Lan: [122 125 132  67 109 127 166]
mesim: [129 107 102 196 157 142 114]
Tovog: [133 141 114 188 156 132 110]
zomi: [127 140 151  51  93 126 146]
Fatoz: [ 97 120 142 107 142 131 128]
Zap: [141 141 104 198 159 127 115]
places Fatoz: [142]
3 5
step +1: [122 125 132  67]
[123 126 133  68]
[141 141 103 198 159 127 115]
Zap
common Zap Tovog: 
[141]

lek: [132 128 128 211 213 124 212 146 198 130 196 211 143 208 131 128 212 223
 198 208 128]
pilu: [221 128 127 212 127 212 212 124 202 130 221 128 213 215 132 210 212 213
 202 207 129]
rop: [141 128 129 128 129 132 211 128 131 128 139 212 113 228 210 127 128 212
 212 208 128]
Sulap: [130 128 129 211 129 210 128 127 132 200 118 212 145 198 213 128 128 214
 122 126 125]
zukat: [221 128 127 212 127 210 212 124 202 130 221 128 213 215 132 210 212 213
 202 128 129]
par: [200 212 212 128 127 209 211 221 124 206 140 128 204 231 127 208 210 133
 123 127 212]
Leg: [135 212 211 212 128 214 212 129 114 210 115 128 220 216 209 212 128 131
 125 127 130]
Kiza: [220 212 212 128 127 207 212 120 136 117 112 128 213 211 211 212 128 124
 131 128 128]
gobap: [135 212 211 212 128 214 212 129 114 210 115 128 220 216 127 128 127 128
 203 208 129]
[199 212 212 127 126 209 210 221 124 205 141 129 203 232 128 207 209 132
 123 127 212]
par
[219 212 212 129 128 206 212 120 136 118 116 127 213 212 212 211 127 125
 132 127 128]
Kiza
[223 132 124 210 128 211 212 123 203 131 222 129 211 215 134 209 212 216
 200 207 127]
pilu
[135 212 211 212 128 214 212 129 114 210 115 128 220 216 127 128 127 128
 203 208 129]
gobap
loc: [231]
par, 14

ruleg: [109  56  56 123  95 143 102 107 127 127 112 132]
nuva: [138 120 108 119  45 152 122 119 133 105 133 112]
fedim: [106 145  59 130  94 153  79 100 111 119  99 135]
vol: [125 147 113 120  45 156  92 117 117 100  96 123]
Govuk: [138 112 142 119 130 162 118 130 118 108 121 130]
dukiz: [136 137 165 113  64 160 115 118 114  96 113 129]
fepos: [124 199 195 175 203  82 161 189 143 162 143 143]
step +1: [165]
[166]
step +1: [153  79 100 111]
[154  80 101 112]
common nuva ruleg: 
[112]
[137 121 107 119  44 152 122 118 134 105 132 112]
nuva
places ruleg: [56]
2 3

rupub: [193 125 125 133 117 166]
fur: [118 117 167 161 189 128]
gefid: [145 201 110 166 135 127]
morip: [153 100 107 187 125  71]
pep: [139 129  72  99  66 122]
Raz: [ 72 187 149 107 159 129]
gop: [136 134  87 110  71 112]
fot: [ 65 151 116 114 120  77]
bala: [117 145  89 173 109  60]
Mevo: [135 204 115 165 143 124]
bopa: [116  51 143  99 121 124]
dinif: [153 182 108 103  97 168]
step -1: [66]
[65]
step -1: [134  87 110]
[133  86 109]
common gefid rupub: 
[166]
step +1: [135 204 115]
[136 205 116]
common gop morip: 
[71]

sul: [180 151 130 144 189 143 130 131 132 192]
rul: [135 154 139 141 167 194 130 136 149 177]
kibo: [134 175 140 160 183 162 131 151 138 142]
fuzak: [140 141 135 140 200 144 132 138 133 219]
Gep: [189 136 137 145 183 146 131 130 159 166]
Nidu: [163 163 140 148 163 151 132 163 149 171]
Zise: [129 156 158 143 195 151 132 171 130 153]
vunip: [135 158 162 133 154 193 134 142 139 171]
fil: [205 136 131 131 143 205 130 129 149 214]
step -1: [140 148 163]
[139 147 162]
places Nidu: [163]
1 2 5 8
step -1: [129]
[128]
step +1: [131 143 205 130]
[132 144 206 131]
places vunip: [135]
1
places fil: [143]
5
common fil Nidu: 
[149]

Makis: [ 94 111 162 104 110 131  72 120  96 110 159 128 171 140 120  90 175 189
 113 114 113 139 142  81  97 177 144 190 115 195 164]
Nanol: [135 143  98 159 142 148 167 144 162 129 106 126 118 122 147 130 117  98
 142 101 154 107  99 148 131  79 107  88 139  69  96]
Vid: [116 130 121 139 132 139 130 132 134 121 127 121 138 126 131 115 139 136
 130 105 134 121 119 123 118 117 122 130 132 117 119]
Bag: [161 135 114 133 138 109 158 124 141 149 109 134  88 119 126 169  87  83
 135 163 126 133 132 162 160 111 124  93 138 108 115]
nibo: [ 98 117 148 117 111 140  93 127 112 110 146 124 165 137 125  94 167 172
 120 105 129 129 127  92 101 155 131 170 118 157 143]
nas: [110 136 113 149 133 154 143 144 145 119 125 119 145 131 142 103 147 136
 132  87 147 111 104 123 110 100 113 121 131  97 109]
kuf: [ 64 127 118 153 123 191 109 148 136  89 147 109 202 138 148  48 204 197
 126  31 158 106  92  82  74 116 114 163 118 108 120]
[135 143  98 157 142 148 167 145 162 129 106 125 118 122 147 130 117  98
 143 101 155 108  99 148 131  79 107  88 139  69  96]
Nanol
step +1: [104 123]
[105 124]

